The rows of M fall into several groups, and each row is roughly a mix of its group's hidden directions.
M:
[[ 22 -12  15  49   0   7   1  -1  11  44]
 [  7 -31  10 -12  -7  48 -10  26 -25 -20]
 [-10 -12 -33  -8  33 -22  27 -19 -17  32]
 [-22 -40 -28  -2  20  20   6  -9 -35 -19]
 [ -5 -15 -22  39  44  -4  -6 -15  -3  30]
 [  0   8 -10  -4   3  53 -20 -41  10  15]
 [ 11 -11  22  60  13  13  11   3   2  23]
 [ 11  20  35 -30  28  18 -25  16  27   1]
 [  0  12  30  14  13 -60   6   7   8  15]
 [-30   4 -20  34   4 -13  38 -15 -30  13]
 [ -6  27 -13  -2  27 -44 -12  -7 -38 -13]
 [  3 -13  26   5  -9  20  -9  53  29 -15]
 [-12 -27  21  28 -33   0  42  16  12   7]
 [ -9  -4  -9  45 -20 -30 -22  15  24  24]
 [ 21 -13  -2 -27  21 -34  -4  15 -39  26]
 [ 25  48 -21  -3  30 -24   9   2  -6 -20]
 [ 40 -22  30  -3  -3 -31 -19   3   4  32]
 [ -4  10  -7 -29  36   9 -36 -35  -4  21]
 [  1 -15  17 -23   1 -22  27  56   0  -7]
 [ 22  -6   4   8  -9   0 -13  10  23  62]
 [ 40  23  17   2   5 -39 -14 -24   6  24]
 [ -2  -6   7  -9  -2 -18   4   6  40  57]
 [ -5 -19 -13   6   5 -21  -4  21  34  52]
 [ -3  14  20  26 -13  -9  21  38 -16 -41]
 [ 16 -36   8 -44 -15 -19 -25  -3  22  13]
 [ -2  -1 -21 -51  -9   8 -21 -39   8 -12]
 [ -9 -19 -11 -21  10 -29 -22 -27  34  33]
 [ 30 -11   5 -25  24   8 -25 -46  16   8]
 [ -5 -28  -8 -53   9  -8  -1  -6  15  37]
 [  9  37  -4   4  -9   2  26  18 -43 -31]
 [-41 -44  22  -7 -12 -18  -4 -19  11 -16]
 [ 35 -11  21 -19   9 -17   8 -33 -36  21]
 [-40  -5  -6 -21  16   6   6  -8 -52 -12]
 [ -3  15  17   9  16 -66  -3   0 -13   6]
 [ 16   7  -2 -41  11 -28  -1 -44 -23   4]
 [ 22 -30   0 -20  32  -9 -29   9  38  12]
 [ 27  14 -31  23   4  18  -3 -20  37  30]
 [  4 -33   1 -14   1   3 -25 -39  28  35]
 [ -7  25 -14  -7  29   8 -14   2  39 -43]
 [ 39  11  -4  20  -2  36   3 -36 -27   4]
 [-22  16 -18  29   1 -39   8 -17 -21 -34]
 [ -5 -11  -3   2  10 -43 -20 -44  -8  30]
 [-19 -10  -2  18   7 -18 -19 -54 -26  17]
 [ -9   3 -16  20  14  -3 -20 -16  60  14]
 [ 31  13 -28 -36   0 -17 -16  30   0 -27]
 [ 16  -4  36 -29  33  -5   7 -18 -22 -32]
 [-14  44 -19  13  40 -14  21   5 -21   7]
 [-17   8  54 -13  13   2  15  37  11  -4]
 [-25  33 -41  16   5  31  16   1 -10 -19]
 [-10  38 -15 -19  44 -16  20  21 -11  11]
 [  9  42 -26  26  15 -43  -1  -3  10   3]
 [ 12  -7 -47  10 -13  44  16  -9  16  13]
 [ 50  -5  20  11   3  32 -20 -10  25  11]
 [ -5  19 -10  21  -4   6  52  40   3  -6]
 [ 32 -19 -10   2  18  -3 -31  -7  26  43]
 [ -5 -16   4   9 -10 -29  -2   4  30  56]
 [ -1  -8   1 -53   6 -40  -2  19 -24  -1]
 [ -6 -41   3  11  -4 -30   5  47 -14 -15]
 [  6  30  32  13  25  17   7  16  40  21]
 [  3  15  35  51 -14   6  -5   4  -5 -32]
 [ 28  -8  -7  40 -12 -15 -16  36 -32  -1]
 [  4  -6 -32  -2  26  28   9 -26 -45  -8]
 [-19 -48  11 -17  15  -8 -12  -9  -2 -41]
 [ 23  -1   2 -34  21  33 -14  31  31  -8]
 [-18 -47  11 -46 -12  -8  -4  -9  -5  15]
 [  7 -23 -29   5  13  50 -21  23   6  17]
 [ 14 -29 -14 -14   7  -9 -28 -22  15  48]
 [-25   9  41 -12 -31  -4   0 -17  41   1]
 [ -4  30 -20  15 -34  -5  -6  -2  49  15]
 [  1 -32 -27 -23  46  -6   2  22  19   8]
 [ 23  30  -7 -44  11  -6  -3 -16 -18 -35]
 [  2  27  22 -12  34  41 -16   1  27  15]
 [ 21  19 -44  16 -14  15  -3 -29 -22  25]
 [-18 -24  15 -41   3  28  15 -24  13  29]
 [ 22  27 -14 -29  18  38  21  -6  -9  29]
 [  8 -11  38 -10 -32  -1 -10  11  48  11]
 [ 50  -6  21  -8  -9 -14 -13  23   9  36]
 [ -8  12 -49 -26  20 -27 -15 -25  -1  10]
 [ 31  19  -7  -2  -5   3   6  47 -40  -9]
 [-34  14  10  17  23 -29  34 -16 -22 -19]
 [ 35  23  29 -32   3  32 -18  -8  18 -10]
 [ 27  -5 -37 -49  -2 -20 -14  15   4  -6]
 [ -7   6  -6  26 -20 -18  -2  20  31  50]
 [-44  -5   1   5  -8 -44  17  14  29  -5]
 [ 23 -14  26   6  41   3 -19 -19  39   4]
 [ -2  40  -2   6 -12 -19  24  42 -14 -26]
 [ 37  25  11  -5  -2  12 -17  35  30 -26]
 [  3 -43 -28  -9  42 -13  -9 -13   0  22]
 [ -1  33  29  13 -16 -13  38   9 -23 -29]
 [ 35  14 -32  29 -21  -8  20  22  26  -4]
 [-12  17   2  20  -4  15  45  42  -8 -20]
 [ -5 -12 -38  22  -9 -36  13 -31 -15  22]
 [-24 -50  -9  16   9  25 -17 -11  12  26]
 [ 15  51 -37   3 -13 -20  -4  -2  24   4]
 [ -7  47   4   4 -17  -3  16  42  23 -17]]
One row of each group comes first, with its name. Which group is each row after those in?
[ 26  18 -36   3  11  16  -6 -43 -28   7] => <56>
[-40 -31  17  -2   0   2  32 -14  -4  36] => <9>
[ -2   9 -11  23  11 -35 -28  17  26 -40] => <40>

[ -3  -8 -49   4   5  14 -13 -39 -17  26] => <56>
[ -5   9  -5   7  14 -47  -4 -50   7  16] => <40>
[ 16 -27  15  29  33  -7   6   6 -34  32] => <56>
[  5  18   6  36   7  24   3  46  17 -26] => <56>
[ -7  28   9 -27   4 -20  44  25 -10 -27] => <40>
[  1  34 -25  26  11 -12 -12  -9 -38 -31] => <9>
[-27 -16  11   2  23  16  19  -4 -44 -35] => <56>
[-20  16 -24   1   2  44   5  21  -6 -42] => <40>
[ 22   6 -20  11   9  -7  -6 -24  40  45] => <9>
